In the rows, 128 means zero.
Rotation paths and how fast each direction turns (degrees each step):
Each turn is a multiple of 5 degrees from 10 to 175, or 0.
path 1
[118 126 116 124 121 122 131 136 135 123 140 137]
[133 128 129 122 123 124 117 135 131 134 137 145]
[133 121 136 133 114 121 130 139 123 121 135 136]
[120 125 122 126 118 123 139 132 135 126 140 137]
[130 134 124 123 125 121 119 133 130 130 143 141]
[131 119 131 130 116 121 122 144 125 121 132 137]
[124 119 130 126 116 125 140 132 133 130 136 141]
[130 137 124 127 122 120 128 130 129 127 147 139]
[128 123 122 126 120 121 119 144 128 119 133 136]
[127 116 133 124 117 127 132 135 132 133 132 144]
[132 133 132 131 118 121 134 129 126 126 146 138]
[123 128 118 127 121 119 126 141 130 118 139 133]
[128 120 128 121 121 125 122 137 134 134 132 145]
[135 134 132 132 128 125 124 128 122 125 131 126]  125
[124 135 121 128 130 126 131 125 130 125 134 125]  100
path 2
[135 135 124 140 129 125 124 121 142 119 127 121]
[137 130 133 133 119 119 131 116 137 120 135 134]
[132 141 131 126 132 127 122 114 137 120 134 121]
[135 127 134 140 123 122 123 117 130 115 124 125]
[130 133 138 124 122 127 125 107 132 125 132 132]
[129 134 130 135 131 133 118 114 133 121 120 121]
[130 124 133 137 117 127 128 111 133 126 123 135]
[126 137 128 128 129 135 124 110 141 131 127 129]
[132 128 124 146 124 129 126 119 140 123 120 127]
[132 132 129 130 119 125 132 113 142 129 134 136]
[133 139 124 135 132 128 123 119 144 122 129 121]
[137 128 131 139 119 118 130 119 137 119 130 131]
[133 139 133 124 128 126 125 113 138 123 137 127]
[130 123 127 137 126 126 127 132 126 124 123 126]  140
[126 128 122 132 127 131 131 129 135 134 126 132]  35
path 3
[131 137 124 135 127 112 135 126 133 126 121 128]
[123 129 135 125 136 127 123 125 137 123 112 133]
[120 137 123 137 133 116 117 130 125 130 128 133]
[139 136 126 127 137 128 124 137 136 122 119 129]
[118 139 127 138 123 125 132 130 127 118 118 131]
[140 131 129 132 130 117 125 123 133 131 114 134]
[113 131 128 129 138 121 123 129 137 123 121 127]
[133 140 128 132 134 124 116 133 123 128 125 139]
[129 134 119 135 130 127 130 137 139 120 119 123]
[128 140 138 130 127 122 131 122 125 121 116 136]
[125 125 121 137 130 120 121 128 138 132 115 134]
[125 141 132 124 141 120 122 129 131 124 125 124]
[128 133 123 136 130 131 120 138 128 121 120 141]
[122 130 126 130 126 134 125 126 130 129 125 120]  160
path 4
[132 136 142 132 143 138 128 127 120 117 138 127]
[135 126 141 122 128 136 139 129 111 119 134 131]
[138 129 122 120 125 147 141 133 117 126 126 130]
[139 138 120 135 135 147 130 134 124 125 126 120]
[137 132 136 142 138 138 127 135 125 115 132 122]
[132 123 140 126 132 139 133 136 122 111 138 134]
[130 130 127 113 130 148 136 129 119 122 135 133]
[139 141 126 125 135 145 132 124 117 129 129 120]
[145 134 136 140 133 136 133 133 117 123 125 122]
[135 123 133 136 130 139 138 142 123 114 127 133]
[125 127 122 124 133 148 135 137 127 114 137 130]
[133 136 129 122 135 146 125 124 123 120 140 119]
[145 135 144 128 132 138 128 125 118 124 131 127]
[132 130 126 129 126 126 134 128 122 134 121 127]  65
[121 126 131 130 131 124 135 131 125 124 129 131]  85
path 5
[117 136 129 143 136 133 122 138 129 129 124 130]
[118 126 122 138 131 137 113 136 126 131 122 132]
[124 132 127 131 123 142 112 133 126 125 129 137]
[126 143 133 133 129 134 117 138 123 120 131 135]
[121 137 131 138 132 124 117 143 124 129 128 131]
[117 128 132 141 125 132 116 138 130 136 125 131]
[119 132 130 139 128 145 119 131 132 128 125 134]
[124 138 124 133 136 139 116 134 124 121 126 134]
[124 134 124 131 127 128 110 140 120 126 128 134]
[122 134 137 135 120 129 115 140 126 131 131 133]
[119 138 136 143 130 137 123 137 131 129 127 132]
[118 132 123 140 137 136 119 136 128 129 122 131]
[121 127 122 132 126 138 109 136 124 129 125 135]
[124 124 126 133 131 133 131 125 133 132 124 126]  70
path 6
[138 127 129 119 125 127 131 126 147 129 123 130]
[131 133 133 132 120 129 119 134 114 135 131 138]
[123 128 127 116 124 130 146 129 133 130 123 126]
[133 127 137 139 131 118 128 123 118 123 128 137]
[132 120 120 126 116 125 134 134 140 126 130 122]
[122 136 133 132 122 125 117 124 127 125 126 143]
[133 129 115 120 128 130 141 130 129 137 135 131]
[131 128 150 129 129 124 127 125 130 129 127 135]
[138 124 118 126 117 128 134 141 121 129 122 125]
[113 129 138 132 119 126 132 118 130 124 129 135]
[139 129 112 129 132 118 134 131 129 125 128 135]
[130 123 140 130 118 131 124 121 138 133 139 132]
[133 136 122 118 125 123 126 141 125 132 120 136]
[122 132 124 127 133 128 135 123 125 129 129 132]  100
[125 126 131 137 128 132 128 126 132 134 125 130]  175
path 7
[123 139 120 133 125 133 119 130 132 127 149 132]
[121 141 136 123 130 130 129 126 141 123 144 132]
[123 136 129 107 135 125 121 125 137 122 135 124]
[125 135 116 113 128 121 117 118 125 135 137 126]
[126 138 128 125 118 120 122 115 133 143 137 134]
[122 131 144 121 119 119 119 124 140 136 128 128]
[118 123 136 118 131 121 109 130 128 136 125 121]
[121 127 128 129 135 132 111 124 120 147 129 126]
[131 135 137 133 125 143 118 125 132 146 129 127]
[133 130 142 128 121 139 115 135 135 130 132 115]
[126 124 133 128 132 134 115 135 120 126 144 114]
[129 129 134 127 138 139 128 122 122 135 150 125]
[141 128 135 116 130 141 130 119 136 132 140 127]
[127 126 123 132 128 126 138 131 129 128 123 124]  0
[121 138 126 127 127 123 126 127 129 129 124 128]  20
[130 129 123 123 134 133 129 124 126 132 123 129]  80
[125 129 123 134 129 127 129 126 121 133 134 131]  100
path 8
[119 125 132 139 136 142 120 138 125 127 124 124]
[123 130 125 134 134 145 130 135 132 120 118 130]
[123 131 141 132 127 140 132 130 132 118 121 139]
[118 125 147 137 130 136 124 133 127 127 128 131]
[117 126 132 138 134 141 121 140 129 129 125 123]
[121 131 126 133 131 143 128 137 132 117 116 131]
[124 130 141 133 129 139 130 129 127 117 119 138]
[120 124 146 137 133 140 126 131 127 128 128 131]
[116 126 131 137 132 142 124 140 134 129 126 125]
[119 133 128 132 128 139 125 138 132 117 116 131]
[124 129 141 134 131 138 125 129 122 117 118 136]
[123 123 141 139 135 143 127 130 126 128 128 130]
[117 128 132 136 131 142 129 140 139 128 127 128]
[127 128 119 128 130 132 131 132 134 130 129 124]  95
[122 129 131 127 123 123 125 133 133 131 131 126]  80
path 9
[131 131 115 145 123 133 137 131 131 130 129 122]
[127 123 115 136 134 121 121 128 141 128 132 122]
[128 129 122 138 132 129 121 130 126 140 143 122]
[131 132 115 145 125 134 136 132 130 129 130 121]
[126 124 115 137 133 121 123 127 142 128 131 120]
[129 128 121 137 133 129 121 131 128 141 144 122]
[131 133 116 145 126 134 136 132 129 127 132 121]
[125 124 114 139 130 121 123 127 141 127 130 120]
[130 127 121 137 133 128 121 130 129 143 143 122]
[133 133 115 144 127 135 135 132 128 128 134 121]
[123 125 114 140 129 121 124 127 140 126 129 120]
[130 126 121 136 133 126 121 130 130 143 141 123]
[134 133 116 144 129 136 133 133 127 128 135 122]
[128 128 134 120 129 125 133 125 123 126 124 127]  0
[131 128 124 128 132 129 128 128 132 117 125 128]  120
[134 128 130 125 136 130 123 130 126 129 134 129]  115
path 10
[133 125 130 121 140 121 119 134 139 123 139 130]
[124 120 120 137 128 142 126 121 135 122 134 124]
[145 126 139 127 130 135 131 119 128 138 131 129]
[130 118 121 128 121 117 129 116 122 123 130 139]
[135 122 127 129 133 128 132 146 122 125 139 133]
[114 122 138 139 120 131 132 126 125 127 137 125]
[130 117 141 116 134 125 136 128 136 132 123 127]
[122 115 122 119 123 135 117 123 122 118 125 129]
[139 127 133 125 122 132 116 138 132 135 139 126]
[121 123 130 138 132 122 119 115 137 129 136 134]
[140 122 125 125 137 138 138 127 138 125 131 136]
[132 125 130 130 121 135 129 115 112 120 136 125]
[139 117 131 128 122 115 134 134 127 138 135 126]
[129 126 129 125 130 132 134 122 129 126 125 120]  80
[132 127 126 126 123 129 134 133 136 131 127 128]  175
[127 126 129 126 130 117 129 124 132 129 127 128]  115
[123 127 130 122 128 130 120 130 134 129 125 125]  45
path 11
[134 123 142 131 127 135 135 121 125 119 143 128]
[123 135 130 129 124 111 140 131 125 130 140 122]
[135 129 125 129 120 138 135 126 122 119 136 112]
[128 140 136 113 130 116 129 123 125 127 130 117]
[136 140 135 132 110 135 128 122 132 125 128 123]
[135 140 124 121 132 116 135 119 137 117 129 129]
[139 138 133 138 126 130 133 139 132 122 120 118]
[142 128 140 124 140 125 134 118 137 126 132 127]
[128 136 144 141 124 123 137 137 127 125 135 131]
[137 120 125 133 129 124 143 120 130 125 142 120]
[125 138 137 126 132 126 134 139 117 122 138 116]
[135 124 137 125 116 125 132 116 126 131 134 113]
[124 149 129 122 124 128 131 124 126 121 140 128]
[126 129 121 133 124 125 132 127 130 125 131 133]  95
[127 130 128 122 135 130 127 125 127 121 132 133]  155
path 12
[128 124 128 139 125 129 131 134 140 117 131 142]
[120 128 126 128 129 122 125 146 134 140 129 134]
[123 113 123 136 118 129 133 126 124 141 130 129]
[121 116 126 128 123 127 139 132 137 114 131 132]
[117 131 134 117 124 125 131 135 141 137 135 130]
[126 126 130 139 117 132 131 119 133 141 137 132]
[128 126 123 140 124 129 130 134 141 118 130 139]
[122 126 129 126 128 124 123 145 135 140 127 136]
[122 114 125 138 121 127 135 128 122 141 133 130]
[121 118 121 128 122 127 139 131 138 116 130 130]
[119 128 136 115 122 128 129 134 141 136 132 133]
[125 127 133 140 120 129 133 120 132 139 140 133]
[127 128 119 140 123 129 130 133 143 120 128 137]
[132 124 134 122 133 126 127 131 131 126 128 134]  115
[132 132 127 136 130 129 122 131 129 130 127 133]  60
path 13
[134 131 145 121 133 131 132 128 123 132 120 139]
[131 127 127 134 136 128 135 118 119 116 118 135]
[138 130 134 132 141 122 133 127 129 134 129 144]
[133 130 121 141 125 117 140 122 128 121 126 135]
[138 136 135 128 126 119 133 136 139 127 133 139]
[124 132 129 134 114 128 140 128 134 115 124 132]
[132 131 140 121 127 136 128 134 138 118 133 139]
[120 119 133 133 121 137 134 120 128 118 128 138]
[136 118 138 123 131 128 121 122 129 122 138 139]
[126 117 137 135 118 120 132 116 120 128 126 134]
[144 129 138 119 127 117 125 124 123 123 127 132]
[128 132 139 132 123 122 139 124 119 128 112 132]
[141 138 130 122 138 127 132 127 125 117 121 136]
[132 123 131 127 128 131 135 134 126 133 130 127]  175
[125 130 130 125 132 138 129 129 127 124 123 129]  60
path 14
[126 146 130 135 131 125 132 132 130 111 133 130]
[116 135 113 134 121 126 131 129 128 115 132 119]
[132 136 127 138 128 120 138 122 127 110 125 124]
[125 143 122 137 119 131 133 126 140 124 126 118]
[140 137 113 133 128 120 130 126 135 116 134 127]
[122 148 128 128 126 128 130 123 136 113 132 130]
[123 140 113 134 129 121 129 138 125 116 132 121]
[124 133 126 138 121 128 137 121 128 107 131 127]
[125 143 120 134 124 120 135 125 132 122 120 114]
[138 136 121 142 122 128 133 128 138 116 134 127]
[125 145 118 123 125 123 129 118 137 117 130 125]
[128 145 124 137 133 124 131 139 130 114 134 128]
[116 134 117 132 120 128 131 124 128 110 134 124]
[136 131 127 126 128 129 126 125 137 132 130 129]  65
[119 129 126 124 122 132 127 124 131 131 127 125]  160
